500 stands for zero in the data rows.
Every row has a hidden score from 0 to 16. What is each row's score? 8 is about the middle.
[548,578,659,489,521,399,526,481] -> 13
[500,534,642,599,427,462,692,499] -> 10
[603,732,329,409,731,457,417,440] -> 14
[323,999,343,403,395,999,483,550] -> 0
[547,893,361,415,310,999,423,305] -> 8
[405,436,406,411,430,523,532,798] -> 0
[547,428,316,437,468,781,466,332] -> 7
[648,506,576,442,402,491,369,324] -> 16
[847,620,424,386,484,516,411,348] -> 16
[556,273,999,575,811,404,434,336] -> 14
[356,455,407,702,414,394,885,523] -> 5
[714,587,435,417,302,552,370,385] -> 16
[461,417,552,417,686,410,395,461] -> 9
[504,321,357,660,341,448,533,340] -> 10
[652,640,465,435,648,520,423,512] -> 13
[481,409,637,969,418,864,756,579] -> 2
[385,594,383,409,660,731,390,462] -> 3
[526,448,386,470,999,617,412,347] -> 9
[651,242,685,446,295,400,605,343] -> 15
[271,533,452,436,833,428,416,457] -> 4
[542,579,616,418,526,348,445,531] -> 12
[528,441,425,822,758,571,588,480] -> 8
[597,731,492,373,493,510,415,484] -> 13
[280,526,441,411,519,670,498,432] -> 1
[731,369,488,476,343,497,417,335] -> 16
[366,492,582,378,414,376,510,675] -> 4
[585,440,530,407,460,351,485,872] -> 7
[605,455,596,443,425,402,445,653] -> 10
[425,457,358,551,378,511,499,751] -> 1
[576,599,359,441,763,414,427,362] -> 14
[315,443,414,674,431,386,964,574] -> 3
[354,729,407,406,590,459,520,477] -> 7
[783,323,462,431,593,491,391,443] -> 16
[306,451,483,711,354,366,940,505] -> 4
[482,584,579,391,458,409,411,534] -> 10
[570,591,515,400,432,420,415,640] -> 10
[771,597,495,400,447,439,403,305] -> 16
[567,255,333,666,316,384,426,304] -> 13
[311,601,362,411,542,424,562,466] -> 5
[771,336,496,491,278,676,394,357] -> 14
[318,623,539,386,638,373,534,501] -> 6
[497,258,431,395,385,533,499,381] -> 8
[738,456,562,432,371,421,420,369] -> 16
[391,578,552,408,455,486,402,479] -> 7
[434,611,455,431,418,471,493,477] -> 8
[706,615,426,396,603,636,421,702] -> 10
[384,521,621,425,505,373,453,493] -> 8
[443,470,439,502,445,512,474,683] -> 3
[399,490,589,424,416,435,468,476] -> 7
[414,434,475,419,643,449,544,803] -> 2
[554,418,486,858,763,589,546,530] -> 8
[459,621,553,428,470,464,375,473] -> 9
[418,480,399,474,406,428,497,494] -> 7
[740,292,425,850,678,629,545,283] -> 15
[271,645,530,424,643,400,490,470] -> 5
[305,469,388,399,443,723,422,472] -> 0
[295,432,459,732,395,418,916,526] -> 3
[436,445,999,754,467,549,434,999] -> 0
[439,668,717,395,415,520,406,989] -> 1
[489,445,602,414,434,429,469,571] -> 8
[461,646,554,419,501,417,397,436] -> 11
[327,531,366,413,385,444,489,479] -> 4
[469,484,999,729,573,555,361,999] -> 1
[322,433,999,582,881,397,457,480] -> 7
[540,462,439,852,717,609,501,547] -> 7
[431,485,688,401,408,444,452,583] -> 7
[640,326,533,437,321,534,466,388] -> 12
[671,238,668,999,345,875,723,414] -> 8
[664,292,428,510,334,484,495,651] -> 9
[618,481,319,379,440,524,551,715] -> 7
[612,462,704,402,581,353,441,697] -> 11
[379,439,522,396,401,426,452,574] -> 5
[460,560,576,413,416,476,434,485] -> 9
[440,466,539,415,418,502,519,569] -> 6
[574,356,449,465,780,419,374,378] -> 12
[519,314,346,729,270,461,919,394] -> 9
[629,583,508,394,519,396,380,277] -> 16
[307,823,325,426,478,610,589,438] -> 4
[537,600,350,435,586,932,430,356] -> 6
[522,395,365,461,612,458,397,336] -> 11
[785,300,402,809,668,622,535,358] -> 15
[747,265,413,877,652,624,525,328] -> 14
[590,427,710,400,432,586,427,539] -> 9
[304,451,367,710,370,388,958,516] -> 3
